In the rows, 128 means zero.
One turn moves every row onto another: examples first, then more rows asked
gita: [138 167 105 128 134 125 130 114  97 149 128 169 107 164 121 127 128 153
 130 140  79 158]
febi: [160 152 127 130 111 110 111 131 105 120 146 130 145  89 118 111 124 160
 118  80 158 107]
Besu: [123 167 120 139 136 119 108 137  97 139 141 156 124 147 131 137 132 165
 140 135  67 156]
luson: [111 122 128 152 134 127 134 134  91 136 141 142 103 102  75 129 107 133
 120  99  78 144]
nevut: [124 146 113 120 131 128 151 152 123 112 146 124 126 131 153 139 112 108
 128  77 137 129]
Vap: [149 147 121 106 135 125 162 123 125 113 132 123 123 118 154 126 133 110
 137  76 128 129]
Nupav: [138 158 110 133 137 132 132 111  85 147 132 153 106 159 118 132 148 162
 138 133  80 161]
zis: [139 111 139 132 108 131  98 105 109 119 111 141 154 149 144 110 116 161
 129 143 134 131]
nadat: [133 138 124 137 152 118 126 113 112 137 132 126  80 139 157 115 142 123
 107 134 122 179]
Disi: [133 130 137 131 137 120 122 124 105 139 126 151 111  88  93 132 102 115
 121 104  64 151]
bop: [110 168  94 130 145 123  91 119 121 163 132 152 122  85 109 130 131 152
 108 140 125 136]
zelot: [141 162 124 123 118 106 106 135 118 116 110 112 127 139 110 122  88 103
 135 110  90 117]
guval: [143 158 120 121 111 136 157 131 119 120 125 132 129 126 163 123 103 115
 126  70 121 115]
ker: [121 169  89 126 127 147  96 107 107 178 120 151 116  98 115 139 121 144
  98 136 126 138]
tir: [138 156 137 132 125 123 105 119 119 143 117 134 111 126 180 113 116 125
 102 129  96 172]
Nis: [182 144 133 125 130 112 115 117  91 124 141 127 114  90 132 140 126 137
 119  82 160 114]
gonif: [120 169 109 146 143 122  96 108 108 159 127 144 115  71 118 124 139 169
 119 130 111 121]
Mam: [153 121 129 146 120 122 112 135 130 166 166 161 131  96 114 130 113 157
 118 101 162 130]
Fiduk: [124 121 118 125 139 130 134 125 101 145 133 149 102 109  73 134 109 109
 113 109  86 161]
savi: [142 145 126 130 116 125 120 121  93 116 113  80 122 137  98 124 129 123
 149  97  95 121]
Rup: [171 124 132 134 116 130 110 122 127 175 152 166 128  96 128 138 106 142
 113 102 156 134]
lar: [162 144 111 138 115 124 130 124  86 130 147 134 110 118 111 128 113 144
 105  83 180 108]
didal: [156 149 114 113 128 104 104 143 115 123 154 142 136 103 117 132 109 128
 105  95 174 125]
zuv: [131 158 119 138 139 127 119 125  86 140 141 145 115 148 125 140 150 167
 145 131  72 161]
gav: [131 151 136 144 106 141 119 107 103 143 116 112 122 124 163  92 146 159
 113 115  95 165]
pofak: [124 149 126 136 128 106 106 147 107 106 128  91 124 137 101 131 109 117
 146 105  98 119]
gozu: [ 97 141 121 160 139 114 117 146 114 127 151 120 103 141 146 104 134 150
 108 129 123 168]
Zev: [165 122 127 149 108 136 124 117 118 175 153 162 122 104 114 124 112 160
 115  96 160 123]
dabel: [170 122 141 144 113 131 112 119 122 169 153 154 134  84 125 129 123 162
 125  94 148 128]
Rozip: [128 171 110 134 134 117 117 131 104 144 133 171 119 158 127 129 118 155
 131 140  73 156]
Nuku: [112 155 115 160 109 127 135 119 113 141 125 135 107 150 143  73 123 159
  99 124 116 154]
Lidib: [119 164  92 151 132 149 110 104  87 175 126 142  93 103 113 143 125 156
 102 130 130 125]
Tupi: [175 156 115 112  98 131 112 121  99 140 130 142 137 109 127 127 101 131
  99  85 164 118]
Nupe: [126 149 115 119 110 138 158 138 121 114 138 115 145 123 143 113 130 132
 135  69 129 123]
Muf: [131 127 131 133 115 147 133 115  87 151 121 139 114  99  86 130 110 126
 118  95  67 151]
vemef: [117 133 121 135 118 128 135 124 106 143 126 155 122 102  71 106 102 132
 115 103  73 145]
teb: [169 115 133 146 130 126 119 119 118 169 161 156 112  95 120 140 123 151
 122  99 162 132]
mupo: [151 144 114 117 129 118 131 110 100 121 110  96 101 151  93 125 121 101
 139 107 109 127]
pupi: [155 108 145 134 120 132 102  95  98 122 108 142 128 151 156 129 111 146
 128 143 134 131]
lan: [134 105 139 153 121 123 111 104  99 112 121 139 130 154 136 108 121 169
 133 141 142 121]
didek: [145 102 144 131 140 113  96 107 112 110 122 140 131 144 148 128 123 145
 135 149 141 138]
fepom: [129 162 109 153 150 132 103 101  90 164 127 139  88  81 125 146 137 157
 116 128 118 122]
lel: [130 103 129 141 128 125 103 116 106 117 126 144 129 165 136 125 110 148
 124 150 154 135]
lem: [130 149 110 132 129 122 174 132 121 111 138 132 113 135 141 111 118 123
 131  74 139 113]
rer: [139 157 107 126 115 112 130 121 112 121 108 114 114 157  88 105  96 109
 130 111 107 115]

lan moves to zis
Nupe moves to guval
vemef moves to Muf
Now find these:
zelot moves to mupo
gozu moves to Nuku
bop moves to Lidib
Rup moves to teb
Nupav moves to Besu
febi moves to Tupi

